Named moves, each a turn or a mirror, and the order they were made in; the first pair answered
Fofu:
[-30  -5  31   2  18  -1  19  27  26] => [-18  30  20 -33 -34   9  11   7   7]
[ 54  -5 -26  -2 -47 -27 -19 -10 -20] => [ 40 -44 -11  44  13 -38  -8  14   3]
[ -1   2  24 -12 -45 -43   7  11  29] => [ -5 -10  28   2 -26 -46  10  17  38]
sudog:
[-12  13  17 -12   6  34   1 -10  -3] => [-10  14  14 -12   6  34   0 -11  -5]
[-10   4  11 -21 -27   4  -3   6  -7] => [-10   7   8 -22 -27   5  -3   4  -9]
[-23   0 -11 -12  21   2  -9   9 -24] => [-28  -2  -2 -10  22  -2  -7  15 -17]
lin:
[  3 -22  19  27   3 -27  10  20  26] => [-11  15  28  -9 -39 -10  10  12  19]
[ 63 -22 -55  16  29   6 -26   8 -34] => [-44  -1  21  10  61  44  11  41  16]
[ 55  10 -25 -23 -26 -10  -4 -29 -27] => [  8 -34   8  29  61 -12  19   6  14]
Pairs:
Each pair is two moves apart.
[-61  24  34 -21  25  39  23   4   9] => [ 13 -43 -13  36  71 -10   5   4  -2] | lin Fofu
[ 29 -33 -16  26  33 -19  -1   9  -3] => [ 32  17 -18 -27 -38  -2  -9 -11 -22] | lin lin
[-28  18  63 -11 -41 -19  19  12  41] => [ 47   7  10 -10 -68 -47  -8 -13   6] | Fofu lin
[-20   7 -14  -3  20  30  -8 -23  -8] => [-29  21   1 -14  -1  28  -4 -20  -1] | sudog Fofu
[-13  11  10 -19 -13  12  14   5  -3] => [ 20 -14 -19   1   5  -4   2  -2 -15] | sudog lin
[-26  -9 -41 -12  28   2 -21 -18 -48] => [-45   6 -29 -23  21  13 -15 -17 -43] | lin Fofu
[-21   1  33  10 -12  19   0  40  -7] => [  1 -20   1  29  24  23  -8  29 -23] | sudog Fofu
[ -2 -19  13  46  59  -5  -2  15  -1] => [ 28 -22 -12  44  49 -11 -13   2 -17] | Fofu lin
[  5   2 -11  37  -5 -21  -4  17  18] => [  3  19  -4  19 -31 -18  -5  15  16] | Fofu sudog
[ 32 -13 -14  -2  19 -14  -3 -12   1] => [ -8  15  28 -23  -6  -4  10  -2  22] | sudog lin
[ 71 -55 -39  10  -2 -35 -32 -39 -28] => [-32   5  79 -33 -64 -23   7   4  35] | sudog lin
[ 26 -13 -15   2 -16 -15  -9   1   0] => [ 14  -5   4  -3 -29 -19  -3   9  11] | sudog Fofu
[-16 -11  18   6   6  16 -15   9  19] => [ -7 -22  13  15  11   7 -18  10  17] | lin Fofu
[ 11 -39  -8  11  20   4  10 -15 -10] => [-15 -26  33   2  -5  -4  22   5  15] | Fofu sudog
[ 19   5 -32   4 -12  -1  13 -48 -17] => [ -3 -15 -21  26  33   5  22 -35  -2] | lin sudog
[ 17 -23  -3  25  -4 -37 -16   4  20] => [-24  16  25  -8 -33 -10  -5   3  26] | lin Fofu
[-11 -20  14  35  -5 -17  28  17  -9] => [ -6   5  12   8 -45 -11  24   6 -19] | Fofu sudog
[-11   6  -7 -38   0  42  -1  13 -10] => [ 23 -25 -29 -10  24  20 -10  12 -15] | lin Fofu
[-11  35  -8 -23  20  41  -9 -13  -2] => [  6  36 -18 -26   9  33 -14 -19  -9] | Fofu lin
[ 37  -2 -34 -18 -34 -29 -14 -46 -64] => [  2  27 -14 -44 -50  -3  -4 -46 -58] | lin Fofu
[-63  20  62   1 -18  21  21  16  18] => [ 23 -54   6  66  33 -34  -2  15   4] | lin Fofu
[-33  36 -12 -27   8  14   3  18  15] => [ 12  -5 -43   8  38 -16  -9  18   8] | lin Fofu
[ -7  41  32 -36 -52 -11  -4   5  10] => [ 43   7 -47 -13   6   2 -28 -27 -34] | Fofu sudog
[ 9  1 -8 -6  2  2  5 -4 -4] => [ 5  5 -5 -9 -1  4  6 -3 -2] | lin Fofu
[ -7   0   2  23  46  12  11  -7 -12] => [-23  14  15  11  36  20  16  -5  -7] | lin Fofu
[-23  13  18   0   7   4   7  -3   7] => [-10  10  22   3 -10 -14   5   3  11] | lin sudog
[  8 -61 -24  47  46  -8   5  11  22] => [-33  -4  47   1 -44 -14  21  29  53] | Fofu sudog
[ 36 -26 -84  -4  50  49 -30 -51 -62] => [-75  -8  -5  -5  87  88   9 -14 -10] | Fofu lin
[ -7 -21   3   2  12  -3   3  18  21] => [-17 -12  -6  -8  18  16   3  10  14] | sudog lin
[ 16  23  -5 -29 -34   4 -13  -9 -29] => [ 35   5 -21 -14 -18  -5 -19 -10 -35] | lin Fofu
[ 18 -15 -49  16  35  30 -13 -20 -36] => [-38  -7  -9  14  53  50   6  -3  -9] | Fofu lin
[-10  -9  -8 -20 -26 -14 -13 -12 -16] => [ -3 -22  -1  -7 -20 -31 -11  -2  -8] | sudog lin
[ 46 -19  -1   8 -37 -52 -12   7   1] => [  5  22  25 -26 -66 -22  -2   6   6] | lin Fofu
[-25   1  50  -1 -23 -24  19  28  38] => [ 47 -10   0   0 -48 -48  -7   5   3] | Fofu lin
[-15   9  -5  -7  -6  18  15  -1  -4] => [-10  -8   7   9   1  -2  18  12  10] | lin sudog
[ -2   9  -3 -10   9  21   1   6  -9] => [ -7  11   6 -11   6  19   2   9  -3] | sudog Fofu
[ -4  -4   0   8  10 -15   1  18 -11] => [  5   4  -8  -3  -6 -16  -3  12 -17] | lin lin
[ 18  19 -23 -17 -18  18   5  -9   7] => [ 16  -8 -26  11  25  14   9  -1  14] | Fofu sudog
[-47  -2  50  10   7  -8  26  13  26] => [ 28 -43  -4  40  19 -43   3   1   2] | lin lin
[-19  18  -1 -30  -9  41  11 -11  -3] => [  5  16 -16 -31 -21  32   2 -18 -13] | Fofu lin
[  6  13 -52 -17  16  45  -8 -19 -36] => [-34  23 -23 -20  25  61   7  -8 -18] | lin lin
[  6   7  12   1 -23 -14  -3   4   7] => [ 14   1   4   6 -19 -18  -4   2   6] | lin Fofu
[  7  19   7 -27 -15  21   5   0  -2] => [-9 -1 24 -6 14 13 13 16 17] | sudog Fofu
[-15  11  27 -10 -10  -2  15  18   7] => [  0 -15   1  13  35  -2   9  14  -2] | sudog Fofu
[ 62 -29 -35   8 -40 -24 -12   7 -11] => [ 40 -27 -64   7   9  22 -11 -11 -32] | lin sudog
[  7   6 -33  -6  20  28 -15  -5 -11] => [-16  11 -15  -7  26  35  -5   3   0] | Fofu lin
[ 16 -77   1  35  36 -18 -37   9  -9] => [-66  -1  60 -29 -18  33 -15  13   7] | lin Fofu
[ 47  -1 -40   2 -13 -16 -24  -3 -14] => [ 20 -27  -2  34  24 -31  -9  27  22] | Fofu sudog
[ 29   1 -46  -8  -8   7 -18  -7  10] => [  2  22 -30 -27 -21  24  -9  -7  14] | lin Fofu
[-23  -3  -8  31  15  -5  16   0  14] => [  7  -6 -30  30   4 -14   6 -11  -3] | Fofu lin
[ 27 -31 -13  15  32  19   1  13  -8] => [-16  14  23 -24 -11  40  13  16   3] | sudog lin
[-38  -6   2  12  46 -19  -6  14  18] => [ 14 -12 -38  11  27 -34 -26  -7 -11] | Fofu lin
[ -1  48  -4 -37 -66  30 -19  -3 -28] => [ 67 -12 -27  17 -44 -33 -33   7 -22] | sudog lin
[ 39  -8 -36  13   6 -21 -13 -18  -9] => [-36   2  18  15  36   5  13   8  27] | Fofu lin
[-25  44   9 -43 -37  22   6  -5  -7] => [  3 -28  24  32  17 -41  10  34  31] | lin sudog
[ -9   4  20   6 -26  -3  25   4  19] => [ 16 -16   1  25 -12 -18  17   3  14] | lin Fofu
[ 23 -37 -21  32  28 -23  -9   7   1] => [ -5  19 -32 -26  -8  35 -10 -24 -28] | lin sudog
[ 29  51 -24 -16 -37  10  -8 -18 -19] => [ 46  35 -41   0 -21   1 -13 -22 -25] | lin Fofu
[-34  -3  35  -7  -4   1  24  14  32] => [  2  19 -12 -38 -37  18   5 -21 -11] | Fofu sudog
[-45 -18  34  24  32   6  16  15  -9] => [-34 -29  30  32  36  -5  15  16 -10] | lin Fofu
[-37  31  32 -22 -34  11   4   1  14] => [ 36 -30 -17  33  11 -34 -16  -1   0] | lin Fofu
[-18  51  30 -26 -40   2  20  15  13] => [-18  -8  19  33  50  -7  24  30  28] | sudog Fofu
[-15   5 -14 -15   5  24  -3 -10  -6] => [  1 -12 -24  -1  18  14  -7 -11  -8] | lin Fofu
[ -4  29  13  -9 -40 -21 -10  30   5] => [ 28  14 -39   0 -10 -12 -24   6 -26] | Fofu sudog
[  8  -8 -13  10  17  -2   0   2 -12] => [-9 -2 17  7  6 -7  9 15  7] | Fofu sudog
[ 26  -1   0  -9 -24  19 -35  13 -27] => [-16   7  31 -10 -11  34 -20  27  -6] | lin lin
[  1 -31 -18  28  49   9 -17   5  -6] => [-37   1  45   5  -4   0  -2  28  28] | Fofu sudog
[ -4 -24   6  32  13   5  15  -6 -13] => [  9  -5  -9   8 -17  12   6 -23 -32] | sudog Fofu
[-13 -17  30   7 -16  -2   9  37  11] => [ 12   1  -3 -20 -45  11  -6  10 -20] | Fofu sudog
[-14  16   6 -14  -8  -5  12   7   9] => [ 10  -8 -22   3  15 -14   3   2  -3] | sudog lin
[ 26  12   3 -11 -13  22  -2  -6  -8] => [ 33   5  -2  -7  -6  18  -4  -6 -11] | lin Fofu
[ 26 -13 -37  19  27  -8 -13  -7   0] => [-13  -5  19  20  12 -22   7  23  38] | Fofu sudog
[ 14   6 -19 -17  12  48  -2 -32 -27] => [-13   7   3 -14  28  57   8 -21 -12] | lin lin
[-18  -7  15   8  22  10   7   7  13] => [ 23 -18 -15  13  13  -5  -6  -7  -6] | lin lin
[ 31 -26  34  20 -26 -69   2  24  24] => [ 29  -1  36  -8 -61 -59  -2  13  15] | lin lin
[ 11   6  16   4  10 -30 -14   0   0] => [ 12  18   2 -10   2 -15 -18 -13 -14] | lin sudog
[ 25 -13 -40   8  25   3 -13 -15 -23] => [-20  33  20 -29 -37   5   4   1   4] | sudog lin
[ -4   8 -28   5   3  63  -1 -18 -26] => [-17  12 -18   4   3  66   3 -14 -21] | Fofu lin
[ -1  10  10   2 -26  -6  -8   2   4] => [ -3  -8  11  23   3 -10  -5   9  10] | sudog Fofu
[-23  30  -9 -24 -16  32 -22  -3  -7] => [-44  11  17  -1  11  21  -9  19  20] | sudog Fofu
[  1 -12 -10   4 -10   0 -10   8  -5] => [ -9  -8   0   0 -16   1  -6  13   2] | sudog lin
[-42  -5  -3  16  56  37  13  10   1] => [ 27 -19 -52  20  36  13 -11 -11 -31] | lin lin
[-15  10  27  10 -22   4   0  27   8] => [  9 -18 -10  32  20   6 -10  17 -10] | sudog lin
[-34  39   7 -36  -8  41   6 -17  -1] => [ 33 -25 -40  19  40  -5 -13 -18 -14] | lin Fofu
[-36  18  30 -18  -2  25  17  11  20] => [ -6   0  41  -1 -21 -20  13  26  32] | lin sudog
[ 14   8   9 -14 -18 -11 -15  -3   5] => [ 23 -12  -4   2   7 -15 -17  -3   3] | lin sudog
[-22 -11  10 -14 -20 -12  24  16  10] => [  2 -31  -8   4  -8 -28  17  14   5] | lin Fofu
[-46 -28  -8  20  28  28   4   4  24] => [-52   9  10 -17 -29  31   5   0  23] | Fofu sudog
[  2 -33  27  -3  37 -37  22  44  22] => [ 14  26   1 -67 -37  -5   7   5 -20] | lin sudog
[-22   7   9  -4  -8  27 -14   7   8] => [ -6 -18  -3  20  18  15 -18  10  10] | lin lin
[ 38  -4 -24  17  -1 -13 -28   3 -20] => [ 16  22  10  -4 -43 -16 -21  12  -5] | sudog Fofu
[-12 -16  12  10  10   2  10   6  16] => [-14 -12  -3   4  19  20   8  -5   3] | sudog lin
[ 21  12   3 -16 -75  -8 -35 -12  -7] => [ 38 -47 -18  43   7 -24 -36  -1   0] | lin sudog
[ 10   6 -30  -8   1  24 -13 -15 -19] => [  2  11 -25 -11  -1  29 -10 -15 -18] | lin Fofu
[  3  -4   6  -5 -15  -6   0   5 -11] => [  9 -13   0   4  -4  -9  -2   5 -13] | lin sudog
[-14 -20 -20  -5  23  -1   1 -18 -14] => [-35 -16  11  -6  13  -8  12  -2   7] | Fofu sudog
[-14  17  47  -1 -55 -18  23  17  28] => [ 29 -44 -13  52  34 -25  10   5   8] | sudog lin
[ 23 -31  16  22  50 -14   9  -3  -2] => [ -3   8  62 -10 -11 -17  19   7  16] | Fofu sudog
[  4  20 -12 -13 -19   7 -12 -18 -17] => [  0 -17  -1  25  28 -10  -5   1   3] | lin sudog
[ 41  -8 -83  -1  -5  31   1 -20 -27] => [-59   7  -9   0  31  64  37  15  23] | Fofu lin
[-14 -33 -10  41  50 -21   6  15  28] => [-36  24  32 -12 -41 -20  13  18  38] | Fofu sudog
[-75  15  16  13  14  33   3  12  28] => [-13  -7 -62  22  36  36 -24 -23 -20] | sudog lin
[ 29  -6 -76   3 -20  12 -31 -38 -33] => [-20  32 -48 -29 -42  43 -20 -37 -26] | lin Fofu
[ 57 -13 -26   9 -25 -29 -10 -13 -18] => [ 33 -16 -49   9  24  11  -8 -26 -31] | lin sudog
[-11  29  59 -12 -71 -44  -4  13  43] => [ 60  17 -48 -16 -48 -19 -39 -42 -29] | Fofu sudog
[  9 -54  14  55  55 -23  -1  23  17] => [-69   7  44  -1  37  46  15  13  18] | sudog lin
[ 11  16 -26 -20 -18   7 -12 -28 -15] => [ 20  12  -4 -12 -40 -24 -10 -12   2] | sudog lin
[-19  13 -14 -17  -2 -19  19  23   8] => [ -3  -3 -25  -4   7 -29  14  23   6] | lin Fofu
[ 16  19 -30 -29 -15  13  -7 -26 -27] => [-27  22  36 -22 -23  -2  14   9  19] | sudog Fofu
[ 18 -11  23   9   1 -14  30  31 -33] => [ 23   4   7 -10 -13   2  25  16 -51] | lin sudog
[ -3  -1   7  -1  -3  10  -3 -19   2] => [ -4  -9  13   8   2   2  -1 -13   9] | lin sudog
[ 10  -1   3  26 -17 -13 -15 -14 -29] => [  2  -3  -5  29   3   1 -13 -17 -34] | lin sudog
[ -4 -11 -22 -15   7  16 -20 -11 -14] => [-11  -5 -17 -20   5  20 -18 -10 -13] | lin Fofu
[ 40   2  11  -6 -41 -25   9  17  10] => [  5   3  36  -3 -25 -15  20  31  28] | Fofu lin
[  7 -22 -51   6  62  23 -16 -23 -24] => [ -8  42 -15 -56 -38  28 -14 -28 -21] | sudog Fofu
[-45  14  21 -23 -38  21   5  13  -6] => [  5   9 -14 -24 -58   2 -12  -2 -29] | Fofu lin
[-27  23  43  -1 -15  -9  15   0  15] => [ 11   8  33  10 -29 -40   6  -1  12] | lin sudog
[  3  -4  -3   6   5 -17  -1   6  -8] => [  0   9 -10  -5   0  -3  -3  -2 -16] | lin sudog
[-33   9  34   6  -5   1  12  16   6] => [  9 -24   3  34  16 -23   1  10  -3] | lin lin
[  6 -21  -6  24  14 -16   3  24   9] => [-26   9  17  -2  -8   4  11  24  15] | lin Fofu
[ 56 -11 -11  17  -6  -8  -4   3 -17] => [-11  -4  38  20  22  15  21  26  16] | Fofu lin
[ 16  11  20  -3 -56 -42   9  11  15] => [-12   4  40   9 -29 -36  20  24  32] | lin lin
[  2  24  40   5   6 -18   6  18  14] => [ 39  18  13   6  -5 -31  -7   5  -4] | Fofu lin
[-17  23  23   3  -7  26   1  -9   9] => [  3  20  -7   1   1  32  -9 -25 -10] | Fofu sudog
[  1   7 -12 -13 -20  -5 -10   3  15] => [-11   8  -3 -12 -14  -1  -3  10  21] | Fofu lin
[-37  35  12 -43 -38  23   4  -4  -6] => [  0  -2 -52 -15  23  30 -14 -27 -37] | Fofu sudog
[ 16 -28  -9  24  18 -17  23   3  22] => [ 36  -5 -34  -3 -16  -4  10 -19  -5] | sudog Fofu
[ 44 -16   0   0 -26 -54  -3  41  25] => [  8  19  22 -32 -53 -31   5  40  30] | lin Fofu
[-11  23  27 -17 -31 -20  13   6  26] => [ -2 -20   5  25  38 -22  10  12  26] | sudog Fofu
[ 22 -16 -20   8   0 -11  -2  -8 -12] => [-12   6  20  -8 -24  -5  10   5   9] | sudog lin
[ -6   4  14 -24 -29   4  -8 -10 -30] => [ 21 -23   4   0 -15 -22 -13  -5 -27] | sudog lin
